In the rows, zero is written as 128.
Each named turn below is shown by a few rows before and after it. Which turns, in which order, take the first row of each later pair to the second? The first pair is answered.
J (before -> after):
[149 114 133 204 161 105 126 162 174  80 101  92 123 121 102 137 119 133
  93 105 136 149 185 141  98 105  90 114 214 143 106 105 103  84 118 146
 113] -> [131 101 146 173 144 116 125 166 171  74 112 104 124 132  61 127 100 150
  99 129 147 144 179 144 111 102  88 110 207 150  97 112  92  74 121 146
 119]
[127 114  84 137 113 159 158 120 141 145 156 107 141 107 182 139 120 117
 113 148  97 120 133  94 131 133 137 153 120 134 146 152 109 144 121 126
 115] -> [125 103  90 130 106 159 162 120 143 145 163 114 138 105 156 129 119 123
 120 156 106 123 137  96 139 128 141 146 133 145 148 158 104 140 113 122
 117]
[135 133 129  78 127 115 105 115 139 125 159 156 122 143  98 127 131 124
 132 152 128 127 124 135 124 135 135 149 107 121 138 144 143 121 108  96
 123] -> [138 145 125  81 130 102 100 117 130 130 150 151 126 145 119 132 142 119
 131 141 124 121 128 135 119 136 140 147  96 109 143 138 149 123 116  96
 119]
[169 130 131 149 116 115 136 135  98 145 111 156 122 188 129 105 143 132
 105 148  98 141 120 101 148 136 132 130  64 121 139 149 156 153 129 145
 129] -> [172 134 121 174 127 115 145 130 105 148 103 146 119 176 150 104 143 128
 105 132  88 147 120 103 145 134 128 130  77 121 147 141 156 158 122 136
 126]
N (before -> after):
[103 114 155 101  73 127 128 129 115 117 206 142 100 146 112 144 141 113
 145 142 135 111 148 141 122 118 129 133 123 114 175 148 135 126  95 121
 148] -> [104 107 147 125  80 141 150 124 118 120 205 126  91 120 130 137 145 112
 147 130 136 121 146 134 120 125 121 138 164 141 172 151 133 135  85 127
 150]
[ 86 164 134 142 153 107 165 118 141 169 134 116 133 138 150 129 146 133
 170 139 101 129 119 124 120 171 110  98 138 145 141 143 110 132 100  92
 142] -> [ 85 167 144 112 146  85 151 129 134 161 133 127 143 158 146 142 143 137
 163 141 104 119 127 127 119 167 122  92 110 132 140 144 113 129 118  90
 139]
[116 173 121 124 136  84  78 119 112 149 130 151 137 159 145 137 110 120
 105 143 131  95 137 142 127 123 138 142  69 101 147 157 143 155 121 122
 133] -> [114 144 108 161 139 142  88 115 115 155 151 165 121 107 109 114 104 118
 113 172 137 104 134 130 143 115 128 153  90 119 171 146 143 152  84 102
 117]
L (before -> after):
[139 103 130 191 141 160 139 147 132 113  76 113 112  80 153 129 129 127
 132 122 143 139 140 138 137 101 104 122 189 140 102  74 100 139 120 132
 101] -> [137  96 147 148 130 143 140 155 157 105  99 125 112  90 100 128 106 150
 135 133 154 136 151 146 147  98 102 123 200 158  91  84  89 120 110 134
 123]
[132 110 146  90 108 103 163 103 155 155 142 140  95 137 124 107 126 115
 131 131 155 120 133 124 143 131 123 150 153 164  96 172 115 140 111 120
 147] -> [117 126 155 122 107 131 123 124 100 118 112 147 126 155 150  94 131 109
 121 152 155 109 118 130 128 112 131 121  93 108  94 135 115 149 187 124
 105]
[118  90 139 120  91 171 150 128 133 110 143 126 128 103  79  98 101 146
 143 171 123 140 108 136 166 141 117 119 158 152 113 138  97 120 125 132
 135] -> [119 103 121 177 104 194 142 127 103 108 115 109 140  91 140  93 123 117
 142 158 113 139  93 131 155 139 119 113 134 114 128 117 105 143 151 136
 106]

(2 to 4 turns a pair)
[167 147 137 121 148  78 106 117 173 122 126 136 115 135 136 146 155 125
 130  86 128 101 126 150 114 119 115 113 119 130 147 176 145 119 140 127
 154] -> [159 135 128 161 146 109 130 109 166 120 118 112 117 109 165 136 159 133
 136  82 121 118 112 146 114 121 106 100 162 145 140 170 133 128 146 146
 144]
L N N N
[118 165 169  63 120 109 109 127 120 120 139 129 131 132 152  98 124 148
 148 177 100 125 123 144 120 161 105 134  92 119 109 147  98 137 159 156
 116] -> [121 147 165  65 122 119 123 122 138 137 162 141 123 105 118  94 122 147
 154 183 105 129 135 148 133 162 103 153 114 143 124 155 103 137 122 140
 124]
L L N
[119 106 129  76 123 106 169 108 149 156 156  89 141 123 110 138  91 161
 135 104 128 144 110 138 154 133  89 134 164 165  94 183 111 139 107 183
 155] -> [104 114 139 119 112 173 116 139  81 118 127 118 172 135 111 109  88 158
 134 155 138 142  89 139 147 102  99 106  68  92 112 125 113 137 187 169
  95]
L N
[108 122 142 110 132  88 139  86 141 136 155 124 136 125 162 117 154 121
 141 108  99 153 123 112 148 179 125 157 140 167 132 203 152 179  83  98
 162] -> [117 137 159  78 133  54 112 104 147 118 152 136 141 159 142 137 144 127
 122 109  96 138 141 122 143 170 135 151 110 146 122 204 143 166 101  90
 168]
N L J L
[146  54 141  97 137 147  80 102 158  97 135 148 114 104  75 108 108 156
 144 167 159 116 150 123 150 114 104 110 121 144  98 144 132 110  76  98
 134] -> [142  98 131 146 146 144  52 101 103  81  81 134 134 133 177 122 133 124
 132 144 133 104 129 115 121 108 116  98  64  76 103 116 155 138 146 115
  94]
L N N N
[ 99 130 117  15 130  49 120 101 134 196 184 135 135 150  65 140 132 139
 147 115 110 144 143 160  99 141 197 130  97 145 169 149 143 116 157  69
 197] -> [ 83 129 106 115 131 165  84 127  57 158 154 146 162 116  96  91 140 120
 150 160 123 150 105 150  99 104 188 105  39  93 191  87 147 124 226  71
 120]
N L
[ 91 141  99 160 143 103 148  96 130 140 131 137 124 151 192 191 172  85
 178 100 107 163 150 106 118 163 116 133 132 124 129 166 149 135 102 146
 114] -> [ 95 147 119  94 131  77 116 119 139 138 152 179 127 186 135 198 149 100
 179 120 116 147 170 111 125 147 128 139  92 111 134 176 148 109 108 135
 133]
N L
[131 136 146 124 118 119 112 158 121  87  79 122 134 143 114 135 109 153
 118 117 134 119 140 141 124 110 117 103 121 131 117 119 110  96 158 143
 122] -> [132 139 144 100 117 104 128 154 149  99  91 119 119 135  97 150 109 164
 120 107 136 123 154 141 133 117 108 115 151 163 113 135 114  98 121 136
 145]
L L
[107 122 135 133 104 116 155  94 118 149 154 138 122 119 117 112 144 136
 138 128 143 122 127 118 123 141 127 148 126 126 114 176 137 141 118 111
 165] -> [ 98 121 139 145  95 133 156 100 107 131 144 131 134 118 121 101 140 150
 141 130 150 133 116 123 121 134 128 134 136 128 102 170 124 141 139 120
 161]
L N N L
[102 113 163 148 118 138 115 171  65  92 144 136 135 167 105 111 123 153
 147 129 131 134  74 121  71 139 150  84 137 104 104 133 100 157 172 144
 124] -> [107 117 157 170 127 159  98 177  64  92 139 157 131 152 100 107 121 133
 147 140 130 130  73 117  70 131 145  95 114  92 131 118 109 151 161 121
 108]
J N
